One turn sends every row of this set to another row. A few are shown first. Where does it send the rows asked after them?
q132: [  4 -19   4   4  14 -19 -14 -10   6   6  -3  -3  17  11   6  -4  -3]
q839: [ 11   0  -4   5   9  -2  -3  -4   7 -10  -5   3  -1  -6  16  -4   7]
q353: [ 11  -1  -7   9   6  -4  -5   2   2  -8 -13   4   8  -3  21  -9   0]
q820: [ 13 -10  -5   1   6  -1  -5 -12  13  -1  -3   0   9  -8  23  -9   7]
q661: [  7  -6  -7  11   7  -7  -7   4   5 -13 -11   3  12  -5  22 -12   1]
q667: [15 -6 -6  2  4  0 -6 -6 12 -4 -4 -2  6 -9 18 -8  6]
q585: [ 16  -5  -4   4   7  -4  -6  -6  17 -12 -14   2  15   1  13  -9   9]
q290: [  4  -7 -11  14   7  -7  -1  -8  11   3 -13  -1   8  -8  19  -5   3]
q242: [ 12  -2  -4   6  11  -5  -1  -9  17 -10 -15   5  11   2  11  -4   9]
q308: [  1 -27  -2   9   7 -19 -11   5  11   5  -3   3  17   7  11  -6   2]
q164: [  9  -4  -6  10   4  -4  -8  -6  -3  -8 -13   3  12  -4  17 -10  -5]
q519: [  3 -16   6   4  17 -20 -14  -6   3   0  -2   0  16  14   7  -4  -3]
q446: [  4 -21   5  13   8 -21 -13   4  11   8   1   2  12   8  11 -11   1]
q893: [  5 -30   9   3   9 -13 -10  -2   7  -5   4   6  13   4  13  -8   5]
q350: [  7 -23  16   6  14 -14 -11  -5  11  -4   1   3  13   7   8 -10   5]
q11: [  2 -17   6  14  11 -22  -9   3   9   7   1   5   7   9   9  -7   2]
q609: [ 15  -8 -13   2   6  -7 -12  -6  11 -12  -8  -3  16  -2  14  -9   3]
q535: [  1 -22   2   0  16 -18 -13  -3   3  -9   1   1  15  11   5   0   2]
q461: [  5 -23  16   7  16 -14  -7 -10  14   2   1   2  10   6   7  -7   5]
q630: [  8 -24   5   7  11 -16 -14   5   2  10  -4   1  14   3   5  -6   7]
q338: [ -3 -22   0  12  12 -20  -6   5   7   1  -3   8  10  10  10  -1   2]
q976: [  9  -1  -8   6  12  -3  -3  -9  11  -7 -15  -2   8  -2  12   0   4]
q292: [  1 -25  -2   0  13 -16 -11  -9   9   3   0  -3  16   8   5   1   2]
q41: [ 5  2 -3  3  7 -5 -5  0  8 -5  1 -1  1 -5 18 -6  8]
q65: [  7  -5  -7  11   5  -4  -4 -12   0   0 -14   1  10  -5  16  -8  -5]
q998: [  0 -28   8   7  13 -13  -3  -8   9   3   2   7   7   5  10  -2   6]
q463: [  9 -23   4   3  16 -14 -12  -3   3   9  -8  -1  17   5   0  -1   7]
q802: [  7 -24  11   7  17 -12  -7  -2   6   7  -3   2   9   1   1  -1  12]
q113: [  8  -2  -2   3  14  -4  -2  -5   5 -13  -4   6   2  -3  21  -5   7]
q18: [  8 -21   7   4  18 -15 -12   1  -3   1  -7   2  15   7   1  -2   6]
q244: [ 7 -2 -5  2  3 -5 -7 -1 12  1  0 -5  5 -8 18 -7  7]
q480: [ 10 -25  12   5  15 -12 -12   3   3   0  -2   2  13   2   3  -6  11]
q903: [  5 -20   6   9  15 -17 -10   7  -1   8  -4   4   8   5   2  -2   7]
q936: [ 15  -2  -7   3   8  -2  -9  -3  11 -12 -13  -4  14  -3  15  -7   4]
q946: [ 10  -4 -10   8   5  -3  -2  -6   7   4 -14   0   7  -6  20  -7   1]
q687: [  7  -1 -13   7  14  -8  -3 -11  10  -9 -10   2   4  -1  10   0   3]

q353 turns into q839
q630 turns into q480
Where do these go?
q242 turns into q65
q461 turns into q132
q820 turns into q609
q998 turns into q292

